Below are clouds of points in 9 dimensions, each taken in no order from a shape made of curves.
After each cloud, say how many separate parts and how many independent loops its shape has (a theta shape has two loops).

zolof (62 x 9):
[[ 25  -2 -34  -4  48  -5 -46  96 -53]
 [ 27  -6 -46  -1  40  -8 -38  88 -51]
 [-40 -51  90 -58 -66  24  -1 -32  31]
 [ 29   1 -47  27   4 -21   1  30 -38]
 [-54 -55  86 -70 -50  33  -5  -9  -5]
 [-32 -41  58 -30 -73   7   5 -60  68]
 [-38 -42  63 -27 -78   8   4 -55  65]
 [ 54  24 -86  43  14 -51  13  34 -16]
 [ 37   6 -52  33   4 -28   6  26 -33]
 [ 26  -3 -40  -3  45  -6 -44  94 -52]
 [ 56  41 -85  81 -27 -48  31  -7  25]
 [ 32   4 -47  31   4 -24   3  27 -35]
 [ 48  14 -72  37  13 -40  10  31 -28]
 [-41 -47  81 -43 -77  17   3 -43  47]
 [ 57  38 -86  71 -14 -55  26   8  13]
 [-35 -41  61 -29 -76   8   4 -58  66]
 [ 28  -9 -52   4  35  -9 -32  79 -50]
 [ 29  -6 -49  20  11 -18  -8  42 -41]
 [ 27 -11 -55  10  27 -13 -24  67 -47]
 [ 28 -10 -53  15  18 -14 -19  55 -43]
 [-40 -49  83 -47 -72  17   1 -40  43]
 [ 41  10 -60  35   8 -34   9  27 -30]
 [ 27  -5 -44  -1  43  -6 -40  91 -52]
 [ 38   8 -53  33   7 -29   8  26 -32]
 [-46 -54  93 -64 -62  28  -3 -23  18]
 [ 28  -5 -48  21   9 -18  -5  38 -40]
 [ 57  39 -85  75 -19 -52  28   2  18]
 [ 57  35 -87  62  -4 -56  20  19   4]
 [-42 -52  91 -60 -65  26  -1 -29  26]
 [ 28  -8 -53  17  16 -16 -12  48 -43]
 [ 57  31 -87  51   8 -53  16  30  -9]
 [-53 -57  90 -66 -57  31  -4 -12   3]
 [ 24   1 -25  -8  52  -5 -51  99 -53]
 [ 57  33 -88  54   4 -54  18  26  -5]
 [ 51  19 -79  40  16 -45  11  33 -23]
 [-23 -38  52 -35 -63   7   7 -71  72]
 [-29 -39  55 -32 -69   6   5 -65  70]
 [-40 -45  66 -29 -81  10   4 -51  61]
 [-40 -48  78 -38 -79  15   2 -43  52]
 [ 27 -11 -53   5  31 -10 -29  75 -48]
 [-43 -55  92 -62 -64  27  -2 -26  21]
 [-49 -57  92 -65 -62  29  -4 -19  14]
 [-54 -56  86 -67 -53  32  -6 -10  -3]
 [ 45  11 -63  35   8 -35   9  28 -29]
 [-40 -49  86 -50 -71  19   0 -38  41]
 [-49 -49  75 -74 -36  36  -2  -4 -20]
 [ 24   0 -30  -7  49  -5 -48  99 -53]
 [-53 -54  82 -70 -45  36  -5  -6 -11]
 [ 46  12 -67  37  11 -38   9  31 -28]
 [ 52  17 -77  39  15 -45  10  33 -24]
 [ 30  -3 -48  24   6 -20  -2  33 -39]
 [ 27 -11 -54  11  23 -14 -22  61 -45]
 [-39 -50  89 -54 -69  22   1 -36  34]
 [ 34   4 -49  32   3 -26   4  26 -35]
 [-51 -56  91 -64 -60  31  -5 -17   9]
 [-51 -52  79 -72 -40  36  -5  -3 -16]
 [-40 -45  69 -30 -83  11   4 -49  58]
 [ 54  22 -82  43  15 -48  12  34 -18]
 [ 55  29 -86  47  11 -51  14  32 -13]
 [-42 -47  74 -34 -79  14   2 -46  54]
 [ 28  -9 -48   1  36  -8 -35  83 -51]
 [ 58  37 -87  66  -8 -55  23  15   8]]
parts : 2
loops : 0

Poza (94 x 9):
[[ -44   -7   38  -35    8   11   83   29  -11]
 [  10    4  -12    1   20   30  -46   44    9]
 [ -20  -24    7  -16  -31  -21   36   -4  -21]
 [  28   48  -44    8   17   21  -86   50   42]
 [ -13  -36   -7   -2  -58  -49   26  -39  -30]
 [ -25  -22   15  -20  -19   -9   42    9  -19]
 [  10   61  -46   -8  -14  -14  -39   36   36]
 [  18   17  -18    4   36   46  -68   58   22]
 [ -38  -12   31  -34   -1    4   72   24  -15]
 [ -29  -16   24  -27  -10   -1   59   18  -16]
 [  31   39  -38   14   27   33  -97   53   40]
 [ -12  -32   -6   -5  -59  -48   27  -37  -29]
 [  33   32  -33   17   34   41 -101   55   37]
 [  23   18  -20    9   38   48  -80   59   26]
 [ -23  -22   13  -17  -24  -13   40    5  -20]
 [ -60    7   66  -43   54   45   98   43    5]
 [ -21  -22   10  -16  -29  -19   38   -1  -20]
 [   8   35  -35   -5   -6   -4  -40   34   24]
 [ -42   -9   35  -36    1    8   78   27  -12]
 [ -10  -40   -9    2  -62  -50   20  -44  -33]
 [   9    7  -12   -1   23   35  -47   47   13]
 [   7   42  -38   -6   -9   -7  -38   34   27]
 [   9  -72  -19   28  -73  -50  -14  -70  -51]
 [  33   28  -28   17   38   44 -101   55   35]
 [ -16  -29   -2  -10  -49  -39   33  -26  -24]
 [ -52    0   50  -40   28   25   92   36   -5]
 [  25   50  -46    7   16   18  -83   49   43]
 [ -18  -25    1  -12  -44  -35   34  -19  -23]
 [  10   56  -44  -11  -11  -13  -38   34   35]
 [ -37  -13   29  -32   -4    4   68   23  -15]
 [   8   47  -39   -9  -11  -10  -35   34   29]
 [ -27  -19   21  -24  -16   -5   50   14  -16]
 [  10   25  -29   -2   -3    4  -40   31   18]
 [  10   10  -13   -1   26   35  -47   49   13]
 [   0  -60  -16   18  -70  -52    1  -59  -44]
 [  12  -77  -19   33  -74  -52  -17  -70  -54]
 [ -24  -23   13  -19  -23  -10   40    6  -21]
 [   6  -67  -16   24  -70  -52   -8  -65  -48]
 [  13   66  -50   -8   -8  -11  -50   40   42]
 [ -20  -24    6  -14  -32  -23   35   -7  -22]
 [ -46   -4   42  -38   14   15   87   31   -9]
 [  10    6  -12    1   22   33  -48   45   11]
 [  10    4  -16    3   15   27  -49   39    8]
 [   9    3  -12    2   18   30  -45   40    9]
 [  15   65  -49   -5   -6   -7  -52   43   43]
 [ -25  -20   15  -21  -18   -7   44   11  -18]
 [  24   56  -47    2    8   10  -75   46   43]
 [  12   63  -48   -9   -9  -12  -43   39   41]
 [  30   23  -25   16   41   48  -95   57   32]
 [  10   12  -13    0   27   37  -51   51   14]
 [  16  -84  -20   39  -76  -51  -24  -76  -57]
 [ -50   -1   49  -40   24   23   92   35   -5]
 [  20   61  -48   -1    4    3  -67   46   42]
 [  10   63  -48  -10  -11  -14  -41   38   40]
 [  26   19  -22   11   40   48  -84   58   28]
 [ -27  -20   19  -22  -16   -4   49   14  -18]
 [  10    4  -15    2   13   24  -47   37    9]
 [ -16  -29   -5   -7  -52  -45   32  -30  -26]
 [  12    5  -17    2   10   21  -48   36    9]
 [  -6  -47  -12    8  -65  -51   11  -51  -37]
 [  -8  -43  -12    5  -64  -52   19  -49  -35]
 [ -33  -15   26  -28   -8    0   62   18  -16]
 [ -48   -3   45  -39   18   18   90   33   -8]
 [ -44   -5   41  -37   10   13   85   30  -11]
 [ -39   -9   34  -33    0    6   75   26  -13]
 [ -14  -31   -7   -3  -55  -45   28  -35  -28]
 [  13   14  -15    4   31   42  -57   54   19]
 [   9   31  -32   -2   -4    1  -40   33   21]
 [  10    7  -20    3    7   18  -45   34   10]
 [ -20  -25    1  -11  -40  -33   35  -18  -22]
 [  32   34  -35   15   31   38 -102   53   38]
 [  -1  -56  -14   14  -68  -52    5  -57  -43]
 [  20   19  -17    6   36   46  -70   57   24]
 [ -56    4   59  -43   41   36   97   40    1]
 [ -53    2   53  -42   32   30   93   37   -2]
 [ -19  -25    3  -13  -39  -29   34  -11  -22]
 [ -63    8   69  -45   61   51   97   45    8]
 [  30   44  -42   11   22   25  -92   52   42]
 [ -20  -24    3  -13  -36  -29   36  -11  -21]
 [  28   21  -25   15   40   49  -92   57   29]
 [  10   18  -25   -1    2    9  -44   33   16]
 [  31   26  -29   16   39   47  -97   55   33]
 [  -2  -50  -13   11  -65  -52   11  -54  -38]
 [  17   62  -50   -2   -1   -2  -61   45   44]
 [  19  -92  -22   44  -77  -49  -31  -79  -60]
 [  10   11  -23    1    6   14  -45   33   13]
 [  15   17  -16    4   33   43  -63   58   21]
 [  11   13  -13    0   29   40  -55   53   18]
 [ -18  -27   -1  -11  -45  -38   33  -22  -25]
 [ -55    2   57  -42   38   33   97   37    0]
 [ -58    5   62  -43   47   40   98   41    3]
 [ -22  -23   11  -17  -26  -15   38    2  -20]
 [ -30  -19   21  -25  -13   -3   53   17  -17]
 [ -32  -14   26  -29   -6    1   63   21  -15]]
parts : 2
loops : 1
